Each row is where one point has got to under a steady rotation. How many ticks took it there?
The counts run from 0 to 171.
1.68  0.34  1.26  -1.37  0.03  0.99  -0.50  0.28  -0.67  -2.50  2.84  -0.24  0.94  -1.20  -1.34  0.20  -3.55  1.37  0.26  0.58  -0.83  1.43  -1.52  -0.43  1.38  -0.41  -3.56  2.18  1.44  3.27  0.14  -0.26  -0.57  0.07  -2.63  1.18  0.63  -1.73 -> 165
0.40  -0.73  -0.35  -0.14  0.42  -2.31  -0.37  -1.18  -0.13  0.32  -1.29  -0.67  -2.52  1.03  0.13  1.01  4.19  2.58  -1.52  0.88  -0.13  -0.35  0.85  0.65  1.09  1.43  -4.25  -0.32  0.47  -1.25  1.36  0.03  -0.59  3.09  0.34  0.56  -2.74  -1.87 -> 96
-1.28  2.31  2.74  -0.79  1.51  1.45  -1.16  -1.71  1.33  1.13  -1.37  -0.62  0.47  -0.75  1.06  0.23  -0.73  -3.41  1.35  0.76  2.95  0.20  -0.87  0.33  -1.89  -2.23  2.98  -0.85  0.25  -0.57  -2.34  -1.00  -1.73  -3.00  -0.33  -0.68  0.73  -0.45 -> 133
0.74  0.11  -1.00  -0.79  0.22  -3.21  -0.32  0.76  0.87  1.47  -1.04  -1.46  -1.53  -0.65  1.60  -1.25  4.67  -0.55  -2.53  -0.97  -0.67  -1.05  -0.61  -0.15  1.48  -1.16  1.93  -0.50  -0.26  -2.12  0.30  0.30  -0.69  -0.06  1.09  -2.69  -2.63  -0.53 -> 85
-0.03  -0.33  -1.01  -0.96  -0.59  -2.39  -0.69  -0.42  -0.11  -0.12  -1.41  0.22  -2.78  0.53  -1.41  0.84  3.66  2.44  -1.20  0.82  -1.34  -1.40  1.09  0.77  0.56  1.42  -2.98  -0.34  1.37  -0.92  2.32  -0.47  0.19  3.19  0.76  2.01  -2.81  -1.13 -> 97
-2.82  1.64  0.24  1.86  0.55  -1.10  -1.00  0.02  0.34  -1.29  -1.81  -0.38  -0.87  -0.81  2.41  -0.87  0.86  -1.00  -1.84  0.00  -1.68  0.81  -0.97  0.38  2.40  -0.29  0.65  -3.37  -0.19  -2.50  -3.82  -0.86  1.77  -1.21  -2.52  -1.90  -0.15  -1.17 -> 146
2.11  0.34  -0.90  -1.53  0.53  -0.54  0.07  1.43  0.56  0.18  -0.08  -0.84  -0.85  -1.31  1.20  -1.85  1.09  -3.17  -4.59  -0.82  -1.05  0.60  -3.28  -0.80  2.66  0.72  -0.24  1.75  0.42  -0.84  0.30  1.83  1.18  -0.85  -2.67  -1.54  -0.55  -1.73 -> 31
1.30  -3.79  0.87  -0.49  1.64  0.95  -1.45  -1.82  -1.53  0.51  -0.04  1.95  1.33  -0.65  0.94  1.45  2.42  -0.38  -2.94  -0.38  -2.97  1.45  -1.00  0.06  0.37  0.06  -1.33  -0.66  1.55  -1.71  1.82  1.24  0.04  -0.34  -3.40  -0.95  -0.50  -1.63 -> 40
-1.10  0.04  -0.08  0.58  0.51  1.08  0.18  1.26  0.29  -1.49  -0.43  1.67  3.69  2.45  -0.70  2.42  -2.18  0.24  3.95  -0.85  -0.70  -0.98  2.13  0.68  -0.78  0.52  2.24  -1.25  -0.72  1.34  0.22  -1.26  -0.22  -0.22  -1.12  2.17  1.43  1.31 -> 58
2.34  0.50  0.77  -2.56  1.17  -1.05  1.27  -0.83  1.50  0.38  -1.74  0.01  -1.32  -0.87  0.50  -1.57  1.12  -2.98  -2.68  -0.51  0.51  -0.03  -2.00  0.80  1.66  1.57  -2.29  3.24  -0.57  0.58  2.37  1.39  0.08  0.29  -1.46  -1.79  -0.91  -2.07 -> 33
-1.91  2.29  1.30  1.38  0.99  -2.07  0.43  -0.12  0.88  -1.67  -2.67  -0.77  -1.33  0.66  2.17  -1.48  1.03  -1.13  -1.18  0.53  -0.40  1.09  -0.67  0.90  2.88  1.22  -2.43  -2.09  -2.28  -1.13  -2.72  -0.58  1.25  0.27  -1.16  -2.16  -1.23  -2.04 -> 148
-2.04  2.82  2.65  1.37  0.60  0.09  0.52  -0.61  -0.13  -2.32  -1.42  0.01  -0.54  -0.27  -0.88  -0.16  -2.89  -0.31  4.68  0.86  2.17  -0.63  2.73  2.14  -0.80  -0.18  -0.37  -1.72  -2.41  0.74  -1.44  -0.82  -0.77  -0.04  -0.13  1.59  -0.36  -0.13 -> 4
-1.30  -1.37  1.90  -0.68  0.82  2.81  -0.30  -1.83  -1.45  -0.77  -1.47  1.61  1.24  -0.07  0.88  2.53  -1.94  -0.04  -0.43  -0.56  -0.17  -1.13  2.22  1.06  -0.70  2.18  -2.00  -0.18  -0.39  0.11  2.62  -0.48  -0.13  -1.22  -3.34  1.36  2.24  -1.41 -> 48
0.74  -0.83  -0.23  0.05  -2.56  -0.35  2.67  -0.77  -0.79  -1.04  -0.10  0.73  -1.31  0.27  -1.45  0.10  -1.90  1.62  -0.84  -1.76  0.36  -2.05  1.85  0.02  -1.35  2.34  -5.24  1.01  0.09  0.82  0.92  0.39  0.64  2.10  0.57  1.89  1.33  1.07 -> 108
-3.37  2.47  1.33  0.88  1.24  -0.09  -2.17  -1.37  1.20  -0.44  -1.72  0.70  -1.20  -1.51  -0.89  0.59  2.00  0.20  2.01  2.01  -2.43  -0.67  -0.85  1.04  0.40  -1.78  2.98  -2.31  1.86  -0.94  -1.14  -2.28  0.37  -0.30  -0.59  0.02  -1.78  -0.15 -> 143
-0.63  0.70  1.27  3.31  0.41  1.65  -1.48  -1.07  0.48  2.03  -0.84  -1.88  -3.23  -1.34  1.58  -1.58  0.95  -2.41  -1.62  1.68  2.12  1.79  -0.26  0.42  0.17  0.47  0.55  -2.02  -0.79  -1.72  -0.25  0.88  0.62  -1.35  2.28  -1.49  -2.24  0.27 -> 137
1.95  0.48  -1.51  -1.72  0.33  -0.04  -1.17  1.97  0.50  -0.25  0.90  -1.03  0.11  -1.14  1.52  -0.96  1.67  -2.96  -3.53  -0.38  -1.95  1.35  -3.43  -1.40  2.73  -0.12  0.80  0.71  1.83  -0.28  -0.42  1.49  1.24  -1.33  -2.97  -1.27  -1.24  -2.17 -> 30
-0.09  2.68  -0.31  0.08  0.81  -2.63  0.78  2.28  1.51  -2.08  0.99  0.20  -0.84  -0.01  -2.06  -1.94  -0.83  -0.01  3.96  -0.49  -0.72  -1.16  -0.02  0.79  1.10  -1.11  2.15  -0.70  -0.72  0.15  -2.20  -0.24  1.18  2.55  1.80  0.11  -2.92  2.10 -> 13
0.08  0.77  2.28  -1.21  1.61  0.47  -2.51  -1.52  0.84  1.87  1.45  -1.65  -0.15  -1.95  1.94  -0.64  0.59  2.02  0.06  1.40  1.35  -0.56  -0.84  -0.44  0.02  -3.56  1.08  1.08  0.49  1.58  0.93  -2.98  -3.22  -1.31  1.69  -2.70  -0.33  -0.77 -> 80
0.48  -0.81  -0.71  2.95  -0.72  1.86  0.55  1.88  -0.87  -0.64  1.98  -0.82  1.66  2.12  2.25  -0.15  -3.66  -0.48  -0.55  -2.00  2.14  0.69  1.91  -1.13  0.30  1.83  -0.12  -1.51  -3.75  0.84  -0.72  0.27  0.88  -1.71  1.02  -0.55  2.09  0.80 -> 62
1.20  1.16  -0.37  -2.67  1.83  0.27  -1.73  0.75  1.46  0.00  0.97  -0.08  1.38  -1.81  -0.20  0.16  1.03  -1.11  -0.86  0.70  -2.31  1.17  -3.86  -1.38  2.02  -2.01  1.93  1.65  3.22  0.99  -0.66  -1.28  -0.02  -0.27  -2.60  -1.15  -0.83  -1.35 -> 28
-0.30  1.94  0.02  -2.81  1.29  -4.44  0.58  0.21  1.36  0.42  -2.82  -0.44  -1.65  0.05  0.96  0.01  4.43  -0.99  -0.26  -0.57  0.15  -2.25  0.18  0.82  0.83  -0.69  1.13  0.64  0.19  -0.93  0.29  -0.96  -2.23  0.58  -0.32  -1.27  -1.64  -1.55 -> 87
0.59  1.81  0.13  -2.24  -0.60  -2.37  2.75  1.16  -0.04  -3.27  -0.02  1.00  -0.04  -1.76  -1.83  -1.14  -2.27  -0.48  0.61  -2.22  -1.65  -1.86  0.09  0.19  2.03  0.69  -2.91  1.59  -0.22  2.02  -0.33  0.48  0.45  0.31  -2.71  0.23  0.56  -0.44 -> 162
2.18  -1.72  -1.91  0.43  -2.63  0.27  3.03  1.64  -0.20  -0.62  1.29  0.39  1.98  2.38  -0.68  0.97  -0.83  -2.03  -0.52  -3.26  1.19  0.96  -0.03  -1.64  -1.58  0.62  -0.70  -0.60  0.14  -0.35  -2.91  2.17  0.83  0.05  -0.08  0.69  1.58  1.96 -> 116
0.38  2.02  -0.91  -1.14  -1.19  -2.69  3.04  2.51  -0.13  -2.75  -0.09  0.91  -0.42  -0.99  -1.77  -1.49  -1.46  -0.54  -0.04  -2.24  -2.69  -1.75  -0.33  0.37  2.10  1.15  -2.42  1.18  -0.48  1.20  -0.57  0.91  1.19  0.94  -2.31  0.20  -0.06  -0.11 -> 161
0.88  0.23  0.72  -0.17  -2.35  4.17  -0.11  -0.75  -0.28  1.45  2.26  -0.28  0.37  -1.60  -1.30  0.23  -4.03  -1.11  0.34  -0.31  2.49  -0.61  0.75  -1.19  -2.87  -1.32  0.62  1.48  1.68  1.75  -0.33  0.23  -0.37  -2.07  1.27  1.28  2.73  2.39 -> 122
-0.63  0.47  -0.70  3.22  -1.54  -0.99  0.90  1.23  -0.94  -0.50  -1.58  -0.03  -0.49  1.13  -0.46  -0.08  0.63  -2.58  1.47  -0.85  -0.13  0.82  2.68  1.15  -0.82  1.19  1.27  -4.69  -2.26  -2.31  -2.03  2.51  0.86  -0.98  -0.56  0.72  -0.88  1.08 -> 0
2.20  1.54  -0.60  0.31  0.85  -0.50  0.01  0.69  1.52  -0.06  2.28  -1.43  -2.60  -2.28  -0.70  -3.81  -0.46  0.18  -0.88  0.43  0.31  0.15  -2.73  -0.23  2.50  -0.10  -1.01  2.00  -0.62  0.90  0.16  0.29  1.57  1.58  2.41  -2.01  -2.84  1.00 -> 22
1.58  -3.40  -0.12  -0.08  1.46  -0.19  -0.72  -1.51  -0.90  0.45  -1.17  1.69  1.55  0.87  0.67  1.79  3.53  -0.90  -2.30  -0.56  -2.89  2.16  -1.03  0.06  0.58  1.15  -1.03  -1.01  0.60  -2.07  1.53  1.61  0.23  0.12  -3.45  -0.15  -0.84  -1.78 -> 41
2.46  0.54  -0.22  -2.32  0.79  -1.32  0.95  0.52  0.90  0.01  -1.01  -0.22  -1.07  -1.30  1.11  -1.75  1.36  -3.76  -3.75  -1.03  -0.32  0.07  -2.68  -0.35  2.00  1.60  -1.66  1.71  -0.44  -0.21  1.21  1.63  0.58  -0.97  -1.82  -1.76  -0.81  -2.34 -> 32
0.83  -0.05  0.75  2.89  1.36  -2.08  1.06  0.81  0.83  -1.82  0.76  0.04  -0.45  1.10  -0.92  -1.72  -0.14  1.63  2.93  -0.67  0.07  1.38  -0.04  0.17  1.11  -1.55  -0.37  -2.19  -2.25  -1.57  -2.99  0.87  1.05  2.73  2.22  -1.37  -3.04  2.44 -> 11
1.97  1.38  -0.07  -1.73  -1.49  0.88  2.44  1.44  1.01  0.01  0.04  -0.04  1.13  2.04  -2.64  0.28  -2.01  -2.98  2.30  -1.17  3.23  -0.65  0.60  -0.87  -1.89  1.38  -0.68  2.12  -0.59  2.15  -0.54  1.24  -0.67  0.20  0.77  2.41  0.85  1.35 -> 119
-2.51  3.13  0.92  1.04  -0.08  -0.52  -0.47  -1.07  -0.42  -1.53  -1.05  0.62  -3.30  -3.14  -1.43  -1.61  -1.14  2.24  0.03  1.40  -2.33  -1.63  0.26  1.06  1.66  0.60  -2.81  -0.16  0.10  1.32  0.64  -2.03  1.14  1.19  0.30  -0.16  -0.95  0.20 -> 152
4.63  -2.32  -0.08  -1.61  0.26  -1.50  2.54  0.60  -0.21  -0.88  1.63  1.82  1.61  0.16  -2.71  0.22  0.75  -1.23  1.16  -2.18  -1.05  0.05  -0.72  -0.07  -0.16  -0.29  -0.88  2.42  -0.08  0.46  1.62  2.94  -0.59  2.41  -0.54  0.15  -1.72  1.44 -> 171
0.13  -0.05  -1.71  0.38  -2.53  -0.13  1.20  1.31  -1.00  -1.03  0.19  -0.86  -1.65  2.04  -0.51  0.43  -0.81  0.54  -2.54  -0.64  0.60  -0.38  1.33  -0.49  0.27  4.32  -4.67  0.26  0.33  0.36  -0.46  0.86  1.81  1.30  -0.79  2.50  0.38  -0.64 -> 106
-2.09  3.17  0.29  -3.10  1.17  -2.15  -1.93  -0.05  0.92  0.10  -2.62  -0.93  -1.42  -0.81  1.26  0.66  2.76  -0.40  -0.69  1.07  0.12  -2.69  0.10  0.92  1.01  -0.12  1.04  0.93  1.03  0.39  0.77  -1.97  -1.85  -1.10  -1.52  0.42  -0.47  -2.72 -> 89
